Each path is a new rotation, seen through one point. The rows after it are directions, each followed by how far the rotation turns it, in degrees a step (0 if it stays put).
Each turn is a multiple of 5 degrees from 10 to 175, or 0.
Each row of a path follows its step; steps can be skipped.
Rotation 1:
step 0: -27.6	47.8	0.0	-27.4	0.9	-6.7	5.7	24.8	-4.0	15.9	-3.2	31.3	-5.5	61.4	-19.2	-5.5	-9.1	17.7	5.5	48.3	-3.1	-9.3	18.7	-12.6	-31.3	-15.6	-12.9	-28.3	5.5	46.2	10.2	-16.9	13.3	10.4	-19.0	15.3	-14.5	-16.7	9.1	5.2	-17.4	8.1	25.6	-72.0	-18.2	11.3	17.6	12.1	11.7	43.8	-51.5	7.7	-1.1	-25.5
step 1: -33.7	32.1	32.0	22.5	-28.1	35.3	-12.8	53.7	13.1	55.1	33.1	-7.2	5.2	35.6	21.8	8.4	-1.8	23.3	-16.0	6.6	-20.9	34.9	-11.1	-23.1	-16.9	-47.4	2.6	-11.8	7.0	-2.7	7.7	15.6	-50.5	-17.4	-11.2	-48.0	4.2	-6.5	29.7	-14.9	28.6	54.2	-6.5	-19.5	-14.6	-18.7	4.3	-10.6	-3.2	6.7	-1.0	10.7	0.1	0.6
step 2: -6.0	-41.2	8.6	-23.6	-13.1	20.8	-52.0	1.9	6.4	-14.0	34.5	20.8	-19.8	-4.2	28.9	-17.0	12.0	-20.1	-51.2	28.6	-22.3	49.7	-2.1	-15.8	-15.1	-33.5	-2.6	16.0	24.8	-28.3	72.1	-20.3	22.8	33.1	6.3	-19.7	-28.9	-13.5	22.7	10.5	27.8	14.7	-6.1	-7.2	30.5	-21.5	26.0	-0.9	-13.7	21.1	11.7	-7.0	-15.5	1.8
step 3: 38.5	0.7	17.4	-14.6	4.2	-19.9	-12.6	20.6	-13.9	5.4	16.4	31.9	22.3	-6.2	13.3	9.0	22.6	-17.5	-4.7	20.1	-31.2	4.6	15.6	-4.4	-34.5	20.1	-61.8	-13.3	-27.8	-15.8	-5.0	-24.4	28.1	85.4	23.5	-17.2	3.2	-30.6	11.7	-27.3	8.5	-11.4	7.6	-13.9	-43.8	-14.2	30.1	-33.1	-12.2	14.7	20.1	-3.0	22.7	-27.3
step 4: 10.5	-16.8	10.0	-0.5	18.9	9.7	-29.7	17.1	13.1	24.6	33.1	15.0	0.3	8.8	2.4	11.9	65.0	-2.1	26.8	-31.3	-36.0	-76.0	-24.8	-44.7	-21.7	-11.1	-21.6	8.3	-30.7	12.9	35.7	10.8	-27.6	15.5	-1.3	-42.8	40.0	-21.7	-36.9	-3.2	-6.4	9.8	-8.3	17.9	-4.1	-6.5	-27.8	-16.8	-12.8	-9.1	2.7	-19.1	8.3	-20.8
step 5: -0.6	-27.6	-40.0	-9.7	-21.9	18.4	19.8	-26.4	-10.2	-0.1	56.2	58.4	9.4	-12.8	-6.0	7.4	32.3	36.7	9.7	10.7	3.8	-23.7	-35.0	-38.7	35.3	-3.3	-27.7	-0.8	9.3	15.2	38.2	-10.3	35.1	-24.3	17.8	-14.9	-22.7	19.7	-1.0	15.0	-62.0	14.1	-17.1	-11.8	-10.4	-8.5	18.7	-5.7	-37.4	-4.8	-22.9	-21.0	-28.8	-9.5
step 6: 15.7	0.3	32.2	-14.9	-8.7	16.9	53.9	19.4	4.6	-7.6	9.4	26.8	7.7	1.8	-10.6	23.8	40.8	6.8	-5.7	12.7	61.4	18.9	-21.1	-9.6	0.7	26.1	-20.5	-33.6	-2.0	-32.6	-34.1	-50.5	-6.9	-26.9	-1.2	-48.7	-38.0	-5.0	-26.0	29.0	-30.4	24.8	13.9	-1.4	-19.0	-13.3	17.0	-49.0	15.1	-14.5	20.8	9.6	13.4	-7.2
step 7: 7.0	20.5	20.9	-41.0	35.8	16.4	-4.1	22.2	12.9	-36.7	-28.3	3.0	12.6	22.7	-12.1	-6.6	-3.5	-5.8	-20.5	26.0	0.7	-12.4	-39.1	-27.3	-24.7	-1.1	26.5	-13.2	32.3	-8.9	40.5	-27.7	-12.1	-38.6	11.5	-39.4	19.3	-58.8	-18.8	59.9	-27.5	-19.9	23.8	3.6	-5.5	10.3	-19.5	9.4	-1.1	13.1	-30.3	22.0	29.0	-10.8
step 8: -18.2	25.1	-2.1	-40.9	-12.3	-12.4	-2.6	28.5	-12.7	20.5	4.1	11.4	49.7	28.3	-3.5	3.8	-53.4	43.4	-5.3	20.2	-7.7	-7.1	-18.7	-43.8	-39.2	4.6	5.1	-26.5	21.8	23.9	-0.7	-7.1	55.0	-29.5	18.6	-34.9	19.7	11.0	38.8	-11.2	-7.9	4.1	-29.7	-2.0	-23.7	7.0	-1.5	6.3	-7.7	57.4	12.6	21.6	-1.6	21.2
step 9: 7.9	-27.7	23.7	-45.7	-31.4	23.6	9.2	11.2	17.5	73.6	13.3	-1.6	-3.0	15.3	35.9	-14.9	13.7	-24.8	-19.5	-27.2	15.6	11.6	0.4	-37.9	-45.5	-24.4	-4.0	-51.5	3.2	-20.5	1.7	-12.9	-18.6	-2.5	-13.9	-27.3	-25.5	14.5	23.4	-11.5	12.5	-0.1	-11.2	-26.2	31.9	21.1	-33.3	17.2	-1.4	17.0	34.2	11.6	4.7	38.6
step 10: 12.0	2.4	1.4	-16.4	-12.2	24.3	-2.2	-26.0	23.6	-2.7	-18.3	1.2	5.5	8.4	12.5	-26.8	36.8	-4.2	-45.3	5.4	-25.4	15.9	40.5	-36.0	-14.1	-36.6	-19.2	-16.0	-26.8	-16.5	35.2	11.1	1.4	32.1	-25.3	1.2	-22.8	-43.6	34.9	20.1	-24.5	-68.0	12.8	-19.1	-18.2	-9.3	16.1	-8.4	-42.8	28.6	-12.3	20.0	-33.1	21.0
step 11: -13.7	24.9	20.2	-15.1	-7.1	-52.5	-4.7	20.7	35.3	-58.9	28.4	25.5	7.4	50.0	-16.3	11.6	41.7	6.0	18.5	9.2	-14.2	-16.6	30.6	-13.9	-19.1	-34.0	-30.3	-33.2	-57.4	17.2	-4.2	12.8	7.3	15.7	-25.5	-25.4	14.4	-20.7	18.5	-43.9	8.6	13.9	-11.9	-10.8	-8.5	-7.5	32.1	-33.5	-7.3	3.8	10.1	14.6	-6.7	15.9
Speeds:
-0.1	-2.5	-11.4	6.5	-4.3	5.9	0.8	5.2	4.2	3.3	1.1	-6.7	-2.4	14.6	-6.5	10.6	4.7	-9.0	-5.5	9.9	-1.1	-3.5	14.6	6.5	-3.9	-11.7	-2.2	11.1	-5.3	8.2	3.5	-7.9	-2.1	3.8	4.4	2.4	-8.5	-4.0	10.2	-5.3	18.9	-0.8	-8.8	-2.6	-0.9	-6.4	2.6	0.2	-2.8	-3.4	-9.0	-4.4	6.4	8.4 | 35
3.6	7.2	-9.6	5.7	-2.4	1.1	-4.2	1.0	-7.0	-4.4	5.8	10.8	-9.6	4.8	0.6	-5.1	-10.5	6.8	7.5	-8.7	-6.0	-6.4	-3.8	-12.6	-1.7	-1.7	7.7	-5.4	-3.6	11.4	-5.5	2.0	1.7	-7.6	-2.3	-9.4	-0.5	-5.5	3.3	-12.1	12.8	11.3	4.4	14.8	-3.1	0.1	-6.9	9.4	-7.8	-3.2	-10.4	4.9	-4.1	-4.4 | 100
5.1	-3.0	0.3	3.7	3.8	1.1	0.0	2.9	-8.2	3.1	-6.2	10.6	-2.5	8.2	-6.3	20.4	-9.8	12.0	-6.4	2.1	9.6	-3.7	-3.2	-5.3	-9.1	-0.8	7.7	8.2	4.9	-5.8	-11.0	-8.6	-1.3	-12.5	0.2	0.1	-0.7	0.9	-4.2	2.0	-10.8	-13.9	5.9	-1.1	5.4	7.9	-2.3	5.9	-0.5	-1.2	-2.1	-2.0	3.4	15.5 | 40
-0.1	3.5	-2.4	12.9	6.3	3.0	-4.7	7.9	7.4	-11.1	1.6	5.6	8.6	-3.3	-0.8	-8.8	-6.7	2.1	-11.4	-3.3	8.4	2.5	-6.1	6.2	4.8	-3.1	5.8	2.8	13.8	3.7	-4.2	-15.4	-7.2	-3.3	-3.1	-4.5	6.9	1.3	-4.1	6.2	8.7	12.2	-6.9	-16.7	-5.4	3.2	8.7	-0.1	5.4	6.2	-4.5	10.7	1.4	-1.9 | 60
-3.1	-0.3	-6.8	6.4	-5.1	-4.0	5.1	12.2	-14.7	-11.0	-0.5	-7.0	12.7	-6.5	-3.7	6.9	-5.9	10.6	8.7	0.2	-1.6	9.5	8.1	1.2	-15.2	3.5	-5.6	-7.8	-10.5	-3.7	-9.7	-3.7	-2.2	3.9	-3.2	0.2	-3.9	2.9	2.5	-1.3	-7.9	4.3	-13.1	-9.6	3.3	-8.4	-6.3	-2.8	-9.5	-0.5	0.2	2.6	-1.9	-9.4 | 140
